Each row is where one point has got to under a steady rotation. How many steps took it there?
The counts run from 0 to 233.
[ 50   1 -65 -11 -19  29  -8  37   2  17  -3  -5 -39  17  17  -3 -55  -6
 -19 -21 -35 -38  43  17 -19  27  27   3 -50   9   7   1 -22  58 -53  27
 -38  10   6 -19 -20 -32 -32 -39   0 -13 -16  -1   0   4  32 -12  28  -7
   8  25  62  -6 -49 -28   6  26   2  17  -9 -18 -19  16   2   4 -29  32
  29  -2 -16  -2  -3 -20 -30 -29  44  22 -20]
127
[  9  16  -8   8  -9 -11  -1  26 -14  -7 -32 -35 -22  42  18  51 -60  -2
  -4 -30 -27  33  25   4 -18 -19   7   4 -15  -3  65 -21  36  39  -2  55
  -9  39  38  -6  -7 -42   8   5 -35 -35  30  -9  24   6  39 -35  13  17
  19 -14  43   1 -52   5   6  16  -3 -40 -31 -51 -19  28 -12   2   2   6
  35   6 -39 -23   0 -18 -55 -47 -10  68 -46]
62
[ 33 -12 -42  11 -14  -4 -29  23   8 -60  -5 -24 -32  28  -7  17 -43   2
 -20 -12 -51 -19  38  22 -32  12  -8  11 -62 -35   1  -2  17  45  14   8
 -44  14  10 -10 -17 -37 -23 -29 -14 -16   1   9 -27  29  37 -32  27   7
  52  22  42  -3 -63 -16   1  15 -22  16 -22 -13   8  38  20 -31  12  33
  10 -14 -20 -13  13 -24 -33 -24  15  42  -4]
43
[  8  15  -9  30 -33   8   1  15   2   2 -21 -39 -20  32  24 -10 -35 -21
 -23 -30 -29 -24  42  23 -26 -12  18  15 -37 -19  35  -5  34  26 -11  20
 -61  -4  43 -36 -18 -62  -2 -39 -25  -4 -24  10  -1  31  14 -34   6  32
   9  11  54   4 -45 -26 -23  -3 -12  26  -7 -29 -24   3  53   6  -3  42
 -21 -10 -49   1 -26   7 -36 -30  37  26  -6]
86
[ -4  -8 -12  -9 -36  25  -5  26   5 -31 -19  -4 -20  37  -1  50 -51 -26
 -10 -15 -28   3   9  26 -18 -13   5   2 -52   3  39 -36 -20  10  -6   8
 -64  52  32 -14  -4 -31 -36 -28   2  13  -5  19   7  -8  27   4  29 -13
  17 -19  32   7 -54 -19 -20  44  -8  37 -22 -34   1  35  31   3 -37  -1
 -14 -49 -41 -16 -14   2 -34 -50  42  27 -43]
10
[ -4   3 -15   9 -48  52  -2  19  13 -17 -16  -7 -10  46   5  12 -38 -28
   8 -21 -45 -16  25   4 -21  -6  10  14 -34  11  28 -44 -18  -5 -32  22
 -80  32  27  -8 -17 -31 -18 -31  17  22  -7  44  26 -31 -13  10  35  18
  40   5  56  -6 -42 -31 -17  23  -1   8 -29 -10 -20  27  34  17 -33  -4
 -33 -26 -58 -10 -26   7 -23 -38  39  14 -48]
9
[  4  23 -22   5 -49   6 -33  33   7  -7 -30  11 -27  28  26  -1 -49   5
 -19 -13 -18  38  26  14   1 -27  20   0 -22   7  25 -28  20  33  -7  28
   0  26  56 -41 -31 -22  10   1 -18 -29  -1  23  27  27  28 -35  -5  25
  27  -3  50  27 -53  -8  -3  11 -11 -13  -8 -24 -24  -1  36  19 -31  36
 -13  16 -37   2 -49  -8 -60 -39  28  33 -17]
89
[ -8   4 -13   4 -26   0  -5  21 -11  -7   4   0 -35  52   1  24 -47   0
 -13  -3 -12  11   5  -1 -11 -28  25  -3 -27   2  59 -30  12 -17 -27  42
 -48  22  46  37 -39 -26  -6  -8 -11 -23   7   1  26  -3   0 -13  37  22
  30   4  53  -5 -61 -10   2  30 -13  29 -31   4 -54  -9   1   4 -34   0
 -21  -4 -65 -24 -14  16 -49 -25  10  25 -66]
5
[ 36  17  -8  27  11  17  20   0 -26   3 -14 -30 -23  11   3  22 -47  -5
 -15 -33 -47 -35  44  13 -10   8   7  29 -60  20  37   4  38  69 -18  13
 -69  37  18 -43  -6 -54 -14 -17 -28 -19 -11 -10  10  32  15 -40   9  -9
 -19 -27  48 -11 -39 -33  -3   3  40  -6  -8 -45 -20  31  -3  24  23  17
  -5  18 -29  -2 -19 -10 -41 -38  26  41 -15]
55
[  7   1 -43  25 -15  -8  11  42  -7  -3 -12 -43 -44  57  34  17 -59 -26
   1 -30 -43  -9  22 -14 -32 -33  19   9 -11  -1  38 -11  25  28  -9  41
 -10  17  26  -4 -14 -61   3   1 -15 -12  11  12   6  -3   4 -36  21  16
  14   9  46 -30 -41 -11  -2 -11 -18   6 -26 -51 -22  18   1  21  24  13
  32  12 -47 -37   2   2 -51 -61   5  29 -32]
61
[ 27   0 -41   1   5  24   8  16  -1  10   5 -21 -38  18  18  12 -45 -20
 -13 -20 -43 -54  41  34  -2   6  15  16 -54   4  10  11  12  53 -30  17
 -53  27  26 -41 -22 -60 -35 -54   3   0 -16  -1  -6   6  24 -32  13 -14
 -13   8  42 -14 -43 -34  -7  28  17  34   5 -43  -1  24  -3  -6   5  36
  28   2 -20 -15   4 -21 -37 -33  50  42 -38]
54
[ -6  18  -2  16  -9  12 -15  23   7 -21   6   6  -1  38  26  10 -47  -9
  -3   6 -22  -2  -4  -6   6 -20  14  17 -27  24  30 -31  11  25 -26  31
 -56  26  49   3 -56 -31  -9 -19   9 -14  32  -8  46  12  23 -23  10  -6
  43 -18  39   3 -53 -18  -2  11  12  12 -35   7 -19 -11 -10   0 -30  21
 -31  14 -43 -21 -33   6 -68 -26  42  33 -48]
78
[-14  30 -27  11 -36  34  -2 -26   9  18 -19 -13 -14  24  25  12 -55 -20
  -6 -10 -49 -28  10  18 -14  12  19   5 -38  25  14 -25  18  40 -18  55
 -51   4  42 -36 -49 -27   8  -2 -21   8   4 -10  59   0  15 -24  14  26
  31  -3  43  -3 -40 -33  34 -11  21  -7 -25   1 -13  -2  16  24 -19   1
 -44   4 -33 -11 -29   9 -75 -11  53  16 -42]
181
[ 25 -11  -6   6 -22  31   0  19  -6  -1 -11 -38 -16  21  47  46 -52   3
  -1 -29 -59   0  26   9  -4 -11 -15  26 -40  39  35 -19  -6  44  -8  36
 -48  47   3  19  -7 -34   7  -5  11 -16   5  -4  51  -4   2 -30  35   1
   4  -9  35 -10 -34 -28 -15  14  16 -14 -10 -51 -20  55  14  -3  -8 -10
  14  -7 -46  -2   6  -9 -23 -48  19  43 -38]
66
[ 19  20 -49   7   1  16   8   6 -15  29   4 -26 -30  10  12   2 -62 -16
  10 -40 -56 -64  36  17 -39   1  25  -4 -21  -1  22 -19   6  26 -44  22
 -29  20  15 -23 -22 -34 -17 -38 -29  24 -12  10  22  -5   3 -12  36   6
  30  -9  46 -10 -18 -39  -2   5   3  29 -25 -14 -11  45  15  39   3   9
 -29  -9 -21 -11 -11  -7 -42 -35  30  24 -24]
24
[ 34   1  -5  17 -34   6 -16  18  -9 -15  -5   3 -24  44  26  -4 -29   1
  -8   0 -21  -6  34   2  16  17 -22  24 -61  26  22  10 -11  44 -16  25
 -82   3   5 -23 -27 -37  11  -8   9 -61  13  18  20  31  19 -33   2  -6
  29  14  45   4 -71 -37  28  22  10   1 -11   4 -23   3   2  -2 -41  59
  10  -6 -31  -1 -10 -29 -37 -21  37  14  -2]
232
[ 19 -10 -48  -3 -21  28 -10  10 -14   2  -5 -36 -42  35  17  44 -72  -8
   5 -38 -76 -32  28   1 -31   4  25  -5 -30   4  17 -26  -6  34 -19  35
 -28  25 -12  28 -24 -24  -3 -26 -19   7  -2   1  25 -19  -3 -22  45  12
  24  13  28  -7 -31 -17 -20  -2 -10   6 -23 -16 -22  49  14  13   8 -18
  -6 -17 -27 -23  -8   4 -40 -43  17  46 -47]
197
[ -2   5 -46  24  -5 -14 -21  25  12 -38 -13 -16 -22  43  -9  11 -49 -14
 -33  -9 -23 -21  11 -16 -59  14  20  -7 -51 -29  12  -6  12  10 -20  15
 -40  30  16  -9 -33 -62 -13 -36 -15 -23   4  17  -9  24  28 -36  46   6
  78  18  50  -6 -67  -8  13  27 -22  15 -36   8  -2  15 -17  -4   3  44
 -16  -1 -32 -14 -21 -26 -49 -50  -2   8 -14]
204
[ 48  -8 -47 -21 -11   9 -28  40  -1  -7  13  -1 -32  12  30  15 -56  -5
  11  -5 -49  -6  30   6   0  13  17  16 -20  19  11 -22 -11  60 -38  49
 -18  -7  24   9 -38 -10 -34 -21   7 -28  20  14  34   0  24  -7  29  -9
  16  32  56  -4 -46 -23   3  31 -10   2 -22 -18 -20  24   3   0 -26  21
  28  18 -22 -17  -4 -36 -41 -22  35  40 -49]
226
[ 34  19 -36  11 -34  11 -19  18   0 -13 -40 -29 -12  32  23  -6 -58 -25
 -12 -31 -45 -17  28  -5 -37  -8   4  -2 -12 -15  26  -5  21  56 -11  26
 -44  -1  39 -60 -21 -50  17  11 -11 -20  -4  20   5  31  26 -34  18  20
  16  22  47  -2 -43 -18   5 -20  12 -23 -22 -42 -20  24  34  31  26  37
  -3  30 -31 -11 -21 -10 -28 -54  29  -2  14]
218
[ 24   5 -16  23 -56  18 -26   5 -25 -19  -3  -9 -22  18   7   3 -50  -9
 -36 -34 -43  -4  20  24 -20   7   8  22 -47 -15   9 -11  20   9  17   9
 -81   5  37 -10 -28 -57   6 -28 -18 -23 -25  11  -2  22  13 -36  48  27
  31  -9  54  16 -67 -15  -1  -9  11  11   0  -1 -23  16  42   2 -13  29
 -36  -9 -47  -3 -22  -1 -18 -24  43  14 -10]
12
[ 33  23 -43  11 -16  31 -12  -8 -13  23   2 -21 -50   0  22   9 -63  20
  -4 -18 -54 -27  34  39  -3  25  31  -7 -20  19   3 -11  14  31 -28  34
 -31  -6   5 -13 -52 -17 -16 -32   0 -10 -24  -8  29   6  14 -40  26  -1
  -2  -4  54   6 -41 -45  -1  -7  14  13 -10  14 -15  12  20  10 -27  12
 -34   5 -20   1 -19   4 -51 -30  44  40 -35]
23
[ -3   1 -25   8 -46  19  12  23  13 -12 -14 -28 -26  63  33  -5 -28 -41
  -5 -22  -5 -18  28  29 -22   5  14   1 -45  26  23   9  -3  52 -23  57
 -37 -29   3 -15 -23 -33   3   8 -15 -24   1  -1  11   2  19 -27   4  31
  40  33  56 -18 -46 -18  28   9 -20  -4  -9   3 -16  10  14 -13 -30  37
  32  -7 -62 -15  -2  -3 -52 -23  10  31 -40]
2
[ 41   1 -22   2 -19 -16 -34  28  -7 -34 -12 -25 -13  16  18  15 -54  -4
 -11  -8 -54  -4  -3  -7 -12 -25  -6  32 -26 -23  26 -46   1  14 -42  11
 -59  34  44  18 -38 -33 -20 -41  22  -7   0  49   9   6   8  12  53   2
  20  -3  46  22 -64 -16 -16  12   1  30 -24 -36 -26  29  24  -7 -16   2
 -18   6 -51  -7 -13 -20 -23 -39  27  20 -49]
141
[  3   1 -23   4 -51   9 -41  49   9   7 -10 -17 -27  41  37   7 -57  -7
 -14   1 -20  13  34  43   3 -36  39   2 -23   6  14 -10  22  30  -6  44
   8 -20  53 -18 -21 -31  -3  -6 -11 -16  11  15   9  -4  24 -30  -5  21
  24  37  38  11 -61 -23 -10   0 -33  14  -1 -15 -18  13  37  -6 -25  43
   9  -3 -35 -21  -5  -6 -58 -58  37  37 -32]
90
[-17  21 -21   6  -4  23  13 -17  -3   1 -14 -12 -31   2  21  38 -42  -1
 -26 -25 -47 -16  26  50   7  27  19   0 -38  31  22  -5  32  47   9  44
 -37   1  46 -25 -51 -28  -1 -15 -38  -8  14 -38  22  12  29 -50   3  21
  32  -8  22   7 -28 -19  17   2  25  -4  -4   0  -2   3 -13   3  -6  18
 -33 -16 -31 -10 -15  -1 -79  -4  42  58 -53]
180
[ -3  17 -37   1 -46  14 -19  34   1   2 -30  -7 -34  54   5  34 -65 -10
   2 -28 -41  22  27  10 -41 -12  25 -23   0 -12  15 -30  -1  16 -21  47
  11   4  25 -18 -23 -19  -6  -1 -28 -15  12   6  31  -9  30 -12  34  40
  59   8  36   6 -53   0  18   6 -29 -20 -29 -15 -24  18  17  11   7  11
   8 -15 -35 -35 -17  -9 -49 -51  -1  31 -27]
193
[-25  11 -23  11 -13  -9 -13   0  11 -12   1  -6 -21  37  11  25 -60  -6
 -31  -8 -28 -10   6  52 -32  25  34  -3 -58  -8   5  -6  29  26  -5  26
 -23   5  50 -12 -60 -30 -17 -31 -36  -9  10 -25   9   6  34 -43  11  17
  40  10  36  13 -47  -6  11  33 -19  25  -7   1 -13   9 -13 -21 -13  37
 -15 -30 -44 -17  -8 -10 -78 -26  41  62 -67]
179
[ -4  12  -5  15 -42  20 -29  18  23 -37 -45  -9 -13  25  16  23 -68  -5
 -20  -4 -49  27  21  19 -23 -19  -7   5 -42   4   4 -25  -1  16  22   9
 -36  57  50 -33 -26 -38   1  -5  13 -23  15  22  38  45  31 -40  11  14
  45 -22  37  31 -68 -11  -6  20  -5 -15 -15  -9  -5   4  45   6 -17  20
 -35  -4 -28   2 -25  -4 -55 -45  31  20  -4]
15
[ 32  31 -35   3  -1  20 -18   8 -19  -3 -15  -5 -18   8  24  -3 -47  -2
  -4   3 -44 -15  13 -14  15  10   2   6 -28  30  27 -38   1  46 -45  26
 -55  44  44 -34 -52  -9 -21 -32  14 -10  11  -1  55  19  55  -8   8 -18
  16  -7  38  14 -44 -22  16  27  19   7 -37 -17 -20  11  -7  19  -9   4
 -29  19 -18  -5 -20 -25 -61 -18  54  25 -46]
52
[-26   9 -36  -7 -22  48  -4  13  20 -10 -17   3 -20  33   9  49 -55 -11
   3   2 -54 -32   2  19 -13 -25  19   1 -33  -7  19 -38 -15  10 -25  27
 -49  54  43 -20 -34 -34 -26 -13   8   9  -5  -1  25 -26  24  -6  15  -2
  32  -5  24  -9 -55 -24 -15  22  -1  22 -21 -25  -2  30   9  -1 -31 -22
 -28 -29 -44 -35 -12  12 -36 -53  35  21 -62]
109
[ 34  29 -31  17  -9  17 -32  19 -24  14   1 -24 -51  12  20  15 -77  30
 -19  -7 -60 -15  25   3   1   1  20  11 -20  14  -9  -1  10  33   0  34
  -8   7  22 -11 -64 -20 -18 -19 -12   1  -1   3  42  12  19 -50  21  18
  14  11  39  -1 -50 -29  -5 -12  15   6 -25   8 -28   7  13  -5 -12  23
  -5  22  -1 -15  -8 -14 -65 -24  42  36 -41]
122
[ 31  13 -11  15 -25  26 -14  -1 -13  -3 -45 -30 -25  10  13  13 -52   9
 -31 -24 -49   1  40  20  -9   7  -6  28 -41 -15  18   9  35  45  17  10
 -46  19  39 -47  -5 -47   2  -9 -26 -31 -11  10  -5  41  18 -40  23  24
   6  -4  53   5 -56 -26  -9 -22  29 -19   7 -33 -20  24  27  18  16  37
  -6  -2 -28  -5  -9 -14 -22 -40  28  18   8]
217
[ -6   6 -19  19 -33  10   8   9   8  -4 -47 -38   0  43  19  12 -50 -38
 -21 -55 -40 -13  35  24 -29 -19   5  13 -45 -10  28 -11  27  50  -4  22
  -8  21  55 -50  -7 -76  21 -18 -45   5  -4   6  -2  21  10 -38   9  19
  22  -3  34   5 -38  -7 -18  16 -31   1 -10 -46 -16  27  39  28  21  28
  -2  -9 -30  -4 -22  -1 -29 -52  13  28 -17]
87
[ -7  12 -24   6 -31  57 -14  23 -19  25 -18 -10 -57  56  31  41 -65   7
  -6 -14 -63  -3  32  11   8 -16  11   7 -12  21  22 -15  10  26 -12  56
 -55   8  22  -5 -38 -26   2  34   7 -18   2   9  37   7  13 -26  27  37
  21  14  38 -14 -60 -33  11 -10  26 -26 -27   3 -38  18  10  17 -21   4
  20   4 -46 -35  -6   5 -45 -38  29  12 -47]
34
[  6  -4 -28   9  -8   6  29  -5  -3 -16   8 -10 -14  13  22  37 -32 -22
 -13 -22 -25 -28  12  40   4  18  13  28 -62   4  30   0  23  27 -17  33
 -56   2  26 -10 -39 -43 -22 -38 -22  -1   0 -28   1  -1  17 -22  17  -1
   4 -11  34  -8 -38  -7   9  16   7  36  -8 -38  -9  25 -17 -13  -4   6
  -7 -35 -46  -9  -3 -12 -55 -24  59  64 -69]
80
